Each path is a new rotation, seen through one point. The rows after it are directions, each followed by how far the rotation turns it, in degrees a step (0 if it stays put).
Each turn is a multiple of 5 degrees from 10 to 175, or 0.

[16 0 -1 -6 -11 9 -18 13 3 -12]
[22 12 -1 -16 3 7 -9 6 -1 -7]
[25 6 -10 -9 1 13 11 2 -1 0]
[13 0 -19 2 -12 14 7 11 -7 -2]
[4 6 -19 -4 -6 7 -10 18 -14 -3]
[5 4 -15 -19 12 5 -6 11 -14 2]
[7 -14 -15 -16 12 12 7 5 -5 5]
[3 -24 -14 -5 -4 14 -2 12 -1 -1]
[4 -13 -5 -11 -3 8 -20 16 0 -7]
[15 -4 3 -22 9 6 -15 7 3 -6]
[25 -7 0 -14 2 13 3 0 8 -4]
[21 -5 -7 0 -15 15 1 8 5 -8]
[15 10 -9 -3 -12 8 -13 15 -5 -9]
[17 17 -10 -14 5 6 -4 9 -10 -2]
[16 2 -18 -11 6 12 13 4 -9 5]
[4 -10 -23 -1 -6 14 5 13 -10 2]
[-3 -7 -16 -8 -2 7 -15 19 -12 -2]
[3 -6 -8 -22 15 5 -11 10 -7 0]
[12 -19 -6 -18 11 12 3 3 3 1]
[12 -21 -5 -5 -8 14 -4 9 8 -6]
[13 -4 0 -8 -9 8 -19 14 4 -12]
[22 8 1 -17 3 7 -11 5 1 -7]
[27 5 -7 -10 0 14 9 1 3 -2]
[17 1 -16 2 -14 15 6 10 -3 -3]
[7 10 -17 -3 -8 7 -9 17 -13 -5]
[-1 -9 -4 9 -10 5 7 1 3 0] -> 90
[3 -4 -1 -1 -7 -14 -1 -8 -4 5] -> 0
[-5 7 -11 2 2 -1 6 2 -11 5] -> 35

[-22 1 -11 3 -12 -4 4 0 -15 16]
[-1 -6 -23 7 -2 3 24 2 -11 1]
[0 -7 -9 7 26 4 5 -1 -19 12]
[-12 -6 -2 17 9 6 0 20 3 19]
[-3 -26 -17 11 -3 5 -1 -1 11 8]
[-16 -10 -15 12 7 -17 -9 -13 -5 6]
[-11 -1 -16 13 -1 -19 5 18 -6 -7]
[7 -20 -16 -6 5 -4 -2 14 -17 0]
[-16 -7 -4 -4 -3 1 -7 8 -19 21]
[-12 -6 -17 7 -14 7 18 5 -4 12]
[0 -10 -19 8 14 3 15 -14 -12 7]
[-11 2 -4 19 22 -3 3 11 -6 11]
[1 -21 -11 13 5 4 0 20 10 6]
[-9 -23 -13 4 2 -6 -16 -7 0 12]
[-21 -1 -15 12 -10 -18 -1 3 -5 2]
[3 -11 -23 1 -1 -10 10 9 -15 -9]
[-4 -8 -7 -6 13 -2 -4 10 -27 12]
[-14 -5 -7 5 -8 10 8 18 -7 20]
[-2 -18 -19 6 -1 11 13 -11 -2 13]
[-13 1 -11 18 18 -5 5 -11 -7 12]
[-4 -7 -12 21 12 -5 7 20 5 -1]
[3 -27 -12 3 10 -3 -14 9 -1 5]
[-22 -9 -8 5 -8 -12 -15 4 -6 14]
[-9 -9 -24 4 -17 -10 11 4 -8 -3]
[1 -7 -17 -3 12 -7 7 -3 -26 2]
[-2 -2 5 9 -4 9 -5 -2 -7 -10] -> 0
[-1 -7 5 -5 -5 7 -8 6 4 9] -> 80
[8 -9 -3 -6 6 2 -4 -11 -4 -1] -> 130

[2 0 -8 3 -20 6 13 -2 1 -10]
[7 13 -11 -4 -13 -4 7 -8 -7 10]
[10 0 -20 1 -9 0 2 -3 -6 -14]
[12 6 -6 -2 -16 3 16 -6 7 3]
[1 6 -10 -2 -18 1 2 -6 -17 -4]
[10 8 -23 3 -6 -4 7 -4 5 1]
[17 -1 -2 -6 -17 4 8 -6 -6 -7]
[-6 9 -14 5 -18 2 11 -4 -2 1]
[17 7 -15 -6 -6 -4 0 -7 -9 2]
[8 -2 -12 4 -16 5 12 -2 4 -13]
[6 11 -4 -4 -18 -1 11 -8 -6 9]
[5 3 -22 2 -10 -2 -1 -3 -10 -9]
[17 4 -10 0 -11 1 14 -5 9 1]
[2 3 -4 -3 -21 4 6 -5 -13 -6]
[4 11 -22 4 -8 -4 6 -4 1 4]
[21 -1 -7 -6 -11 2 5 -5 -5 -9]
[-3 7 -9 5 -20 4 14 -4 2 -3]
[11 11 -13 -7 -10 -5 1 -8 -13 5]
[10 -1 -18 4 -10 3 8 -2 2 -13]
[9 8 0 -5 -18 1 13 -7 -1 6]
[-1 5 -18 2 -15 -1 1 -4 -14 -7]
[17 6 -16 0 -6 -2 9 -5 7 2]
[7 0 -3 -3 -21 5 9 -4 -10 -9]
[-1 13 -18 3 -13 -3 9 -6 -1 6]
[20 1 -13 -5 -8 -1 1 -5 -8 -7]
[7 12 -6 3 -4 6 7 -2 -5 -5] -> 0
[0 4 -12 1 8 -6 -9 0 -5 2] -> 115

[12 -4 6 -2 17 -24 14 -5 0 -6]
[-4 7 -1 10 10 23 6 -11 -11 -16]
[-7 -18 9 15 -16 -14 -7 -1 -11 -4]
[-15 1 -6 -14 14 2 1 11 -19 13]
[9 1 -9 -10 4 -13 -17 0 2 -24]
[-8 20 -15 6 -15 -2 18 -4 -7 -3]
[-5 -20 -12 7 6 -9 -5 -21 6 9]
[18 -1 -12 12 9 9 2 17 -15 6]
[-1 -2 -4 -8 -21 13 -24 -6 -1 -3]
[-6 5 -9 -1 -9 -17 5 21 10 15]
[13 7 -8 -19 14 4 -1 -17 11 8]
[14 1 -4 23 -7 8 7 7 16 -12]
[-2 -4 13 3 -14 10 1 -14 -6 24]
[-1 -17 7 -4 14 2 -8 23 13 7]
[16 23 15 -16 -4 4 -4 3 -5 -4]
[-20 1 5 -1 -10 0 10 -2 24 -12]
[6 3 15 7 14 -15 15 -10 -3 14]
[0 -14 6 1 15 24 3 0 -3 -17]
[-3 6 19 13 -15 -9 -11 8 -16 -6]
[-24 -8 0 -23 3 -3 6 4 -6 4]
[7 11 -3 1 20 -21 -8 0 2 -15]
[-1 5 -10 2 -10 11 20 -13 -12 -16]
[-15 -12 -3 23 1 -11 -11 -10 -3 7]
[10 -12 -10 -11 8 3 3 12 -23 9]
[-3 11 -11 -2 -4 5 -29 3 2 -14]
[11 5 -1 0 2 8 -4 2 -2 -12] -> 110
[8 -9 4 -8 -6 -6 -2 -9 -1 -2] -> 175

[-8 5 0 8 -2 -6 -28 -1 1 12]
[-11 2 -17 6 6 -4 -20 -6 -12 3]
[-1 5 -11 3 -11 -10 -25 -7 -1 -8]
[4 6 -16 -6 0 7 -18 -15 -11 -6]
[15 -5 -8 0 -14 -1 -16 -8 -14 -10]
[15 -1 0 -8 -4 17 -20 -5 -9 2]
[11 -14 -1 1 -4 8 -15 8 -20 -1]
[4 -2 9 -4 -4 11 -24 15 -5 1]
[-7 -3 -3 2 6 11 -15 17 -18 -6]
[-8 8 5 4 -9 3 -18 16 -5 -15]
[-11 16 -2 1 2 16 -9 3 -13 -14]
[-1 11 5 11 -16 5 -4 0 -14 -19]
[1 17 10 5 -7 19 -6 -10 -11 -3]
[2 1 10 17 -10 8 0 -6 -22 1]
[-1 7 17 12 -8 10 -13 -4 -6 14]
[-11 -1 3 17 3 3 -9 -1 -18 14]
[-11 6 5 16 -7 -8 -22 1 -3 10]
[-16 10 -10 9 7 -1 -18 -9 -9 6]
[-6 6 -10 12 -11 -13 -19 -10 -8 -5]
[1 12 -11 -1 -3 4 -20 -20 -5 0]
[10 -5 -11 6 -10 -2 -13 -15 -17 -4]
[15 -1 0 -4 -9 7 -23 -11 -4 7]
[9 -14 -7 1 2 8 -17 0 -20 7]
[6 -8 3 -1 -7 2 -27 12 -4 3]
[-4 -3 -7 -5 9 11 -22 12 -13 -2]
[-1 3 8 0 -1 9 6 10 -3 -8] -> 20
[3 6 8 -3 -7 -1 -7 1 12 1] -> 155
[11 7 2 4 11 -7 1 3 0 -1] -> 0
[-12 6 -7 0 4 -6 -4 5 4 -7] -> 45

[4 -6 0 4 23 -7 19 11 -4 -1]
[6 1 -10 19 12 -3 0 -21 -9 2]
[3 -19 -2 15 -2 -15 6 6 -5 -15]
[-2 -9 15 18 16 13 8 -4 -4 1]
[4 5 -13 13 16 -9 10 11 -14 -2]
[15 -18 -5 13 10 -3 2 -17 0 1]
[-11 -5 9 17 4 -14 8 -1 -9 -15]
[3 -12 -3 20 10 17 5 6 -12 5]
[14 3 -1 11 22 -15 8 4 0 -7]
[-3 -15 -8 11 7 -4 12 -20 -11 2]
[2 -6 4 26 -1 -6 -4 7 -7 -16]
[3 -16 5 7 20 7 17 7 -4 5]
[5 12 -7 18 18 -10 3 -8 -10 -2]
[7 -26 -10 11 -1 -8 7 -4 -6 -4]
[-4 -3 19 23 11 0 2 -3 -3 -11]
[-2 -6 -11 10 15 2 15 13 -16 4]
[20 -2 -4 18 16 -7 -2 -11 1 -3]
[-10 -18 1 9 4 -16 15 -8 -9 -9]
[1 -4 5 28 6 13 -4 1 -10 -3]
[10 -8 -4 6 21 -8 16 15 -3 -4]
[3 -2 -4 15 15 -4 4 -24 -7 3]
[-1 -14 -6 19 -4 -13 4 7 -11 -14]
[4 -14 14 17 16 13 5 0 -1 1]
[0 9 -8 11 19 -12 12 6 -13 -3]
[13 -17 -11 15 5 -1 1 -15 -4 1]
[-3 -12 -6 -7 -2 3 8 2 -2 6] -> 170
[2 3 7 -2 -9 -6 -1 2 0 14] -> 0
[6 2 -10 -4 2 -10 0 -11 1 1] -> 95

[16 6 -17 6 4 -11 5 -16 -18 -1]
[5 -1 -22 0 19 -1 -12 -3 8 -14]
[16 10 -19 1 9 -1 13 -7 -18 -2]
[9 -1 -23 4 12 -11 -16 -10 8 -7]
[9 8 -16 0 18 7 11 -4 -17 -12]
[16 2 -25 -1 6 -14 -9 -8 4 3]
[2 6 -15 8 19 7 1 -11 -12 -18]
[21 2 -23 -10 10 -11 0 -1 1 2]
[3 8 -20 16 10 2 -5 -16 -8 -11]
[18 -3 -18 -14 18 -8 3 0 -2 -8]
[7 13 -26 15 4 1 -3 -12 -6 1]
[13 -7 -14 -9 20 -11 -3 -8 -6 -17]
[10 15 -29 7 9 6 3 -1 -2 2]
[13 -5 -14 0 11 -16 -6 -18 -10 -12]
[7 11 -26 1 19 10 1 4 3 -7]
[17 1 -17 3 4 -16 1 -17 -15 -2]
[3 3 -23 3 21 5 -9 -2 6 -14]
[19 7 -18 -2 8 -7 12 -9 -17 0]
[5 2 -24 7 13 -4 -16 -9 8 -9]
[14 5 -15 -4 17 1 14 -5 -19 -10]
[13 4 -27 4 7 -11 -12 -8 7 2]
[6 3 -13 3 19 4 5 -11 -16 -18]
[18 5 -28 -6 9 -9 -2 0 5 5]
[4 6 -16 13 12 0 -3 -18 -14 -15]
[17 0 -22 -12 17 -6 0 4 3 -5]
[8 7 4 8 11 -7 -2 5 -1 0] -> 0
[-5 -5 4 -5 10 6 0 3 1 -12] -> 145

[8 4 10 10 -12 12 -3 -17 16 -11]
[4 4 2 13 -11 4 -12 -13 20 -15]
[1 4 -9 11 -10 5 -15 -5 14 -21]
[0 2 -13 8 -9 13 -12 -2 4 -24]
[0 -5 -8 8 -8 24 -6 -5 -3 -20]
[-2 -13 -1 13 -6 24 -3 -11 1 -11]
[-2 -17 -1 20 -3 15 -6 -12 9 -4]
[0 -14 -9 23 1 5 -11 -6 12 -4]
[4 -10 -19 23 5 3 -12 1 5 -8]
[10 -7 -21 19 6 9 -6 4 -5 -10]
[14 -8 -13 17 7 16 1 0 -12 -4]
[18 -10 -3 19 6 16 2 -8 -9 4]
[20 -7 2 23 4 7 -3 -9 0 9]
[22 -2 -2 23 4 -4 -11 -5 4 7]
[22 6 -8 18 1 -5 -14 3 -1 0]
[25 10 -8 12 -3 3 -12 6 -10 -4]
[24 9 0 9 -8 14 -8 4 -15 -1]
[20 5 10 10 -13 16 -8 -2 -9 6]
[14 4 13 15 -16 10 -13 -2 1 10]
[10 5 6 15 -19 2 -19 6 8 7]
[7 8 -3 12 -19 1 -18 14 5 0]
[5 7 -8 9 -19 11 -12 19 -2 -3]
[3 2 -3 9 -20 21 -1 15 -5 0]
[1 -3 4 13 -18 23 4 10 1 7]
[-1 -6 4 19 -16 15 4 8 12 11]
[5 -8 -7 -8 -10 -6 3 -5 0 3] -> 0
[-7 1 5 -5 -11 4 -11 0 1 -5] -> 20
[0 -5 11 -1 -1 10 7 -8 -3 6] -> 60

[-10 -1 15 -17 11 2 -3 7 -19 10]
[-10 15 -1 -11 0 5 13 -15 11 16]
[2 -3 -7 0 -20 -10 7 13 23 0]
[19 -9 -19 -1 -12 -4 -13 0 -11 -4]
[-5 0 -6 4 20 -5 -11 -13 -4 -21]
[-12 -2 9 9 12 24 9 12 -1 -8]
[10 -1 20 9 -7 1 19 -5 -8 16]
[-6 2 16 -12 -14 -15 -16 -3 4 12]
[-1 19 -22 -7 1 0 -13 8 6 10]
[2 -7 -22 -2 10 -14 19 6 3 -9]
[2 -27 -1 -4 -5 15 2 -10 -2 -13]
[11 8 14 18 2 11 -10 -15 6 -9]
[-2 12 20 6 4 -6 -5 23 -10 -3]
[-10 7 -2 -14 1 0 8 -1 -22 20]
[-17 0 -6 -6 -5 -9 9 -14 21 10]
[10 -11 -15 5 -13 6 -7 14 19 1]
[26 -7 -9 3 9 -9 -7 -4 -11 -10]
[-11 -2 11 -10 16 6 -7 -4 -8 -21]
[-7 15 10 8 0 24 17 0 -2 2]
[0 0 16 9 -18 -18 14 3 -1 12]
[-5 -3 -6 -8 -14 -8 -24 -1 -5 16]
[-1 10 -25 1 19 -6 -7 -3 10 3]
[3 -19 -8 -5 12 4 16 15 7 -12]
[16 -13 10 -3 -6 17 7 -17 -6 -6]
[0 16 24 6 -5 -3 -12 -7 6 -13]
[-5 -7 1 -6 -5 9 -6 10 -2 0] -> 145
[-10 0 -5 -5 8 4 12 0 -2 -1] -> 85
[-3 -7 -16 5 -2 -5 -3 -1 2 0] -> 60

[8 -9 -8 17 -6 -4 -15 5 1 -19]
[5 -12 -7 21 -12 -6 -12 9 0 -10]
[4 -12 -3 22 -14 -11 -7 13 -2 -2]
[5 -10 3 19 -13 -14 1 17 -3 3]
[8 -8 7 12 -9 -19 8 17 -2 1]
[13 -8 10 5 -5 -21 10 15 0 -3]
[18 -9 8 -2 0 -21 8 11 2 -8]
[21 -11 2 -5 4 -20 1 5 5 -11]
[23 -11 -5 -4 5 -18 -8 1 4 -9]
[23 -9 -10 0 5 -14 -16 -1 -1 -5]
[20 -4 -10 8 3 -12 -20 2 -5 0]
[16 3 -6 14 1 -11 -19 5 -9 2]
[14 8 0 19 -1 -10 -14 10 -11 -1]
[11 10 5 20 -2 -9 -7 14 -10 -8]
[9 7 8 18 -3 -9 -2 14 -6 -17]
[8 0 7 15 -5 -9 1 13 0 -24]
[7 -9 3 12 -7 -9 1 10 5 -25]
[7 -18 -2 9 -9 -11 -1 8 7 -20]
[8 -22 -6 9 -11 -13 -4 7 7 -10]
[10 -22 -6 9 -10 -16 -5 8 4 2]
[12 -16 -4 9 -8 -20 -4 10 0 10]
[16 -8 1 8 -2 -22 -2 12 -4 12]
[20 -1 6 5 2 -23 0 11 -7 7]
[22 4 8 1 7 -21 0 9 -5 -2]
[23 6 5 1 9 -17 -4 6 -4 -12]
[3 -2 2 -8 4 1 4 -3 6 -15] -> 40
[9 8 -2 -5 9 -1 -7 -5 -4 3] -> 25
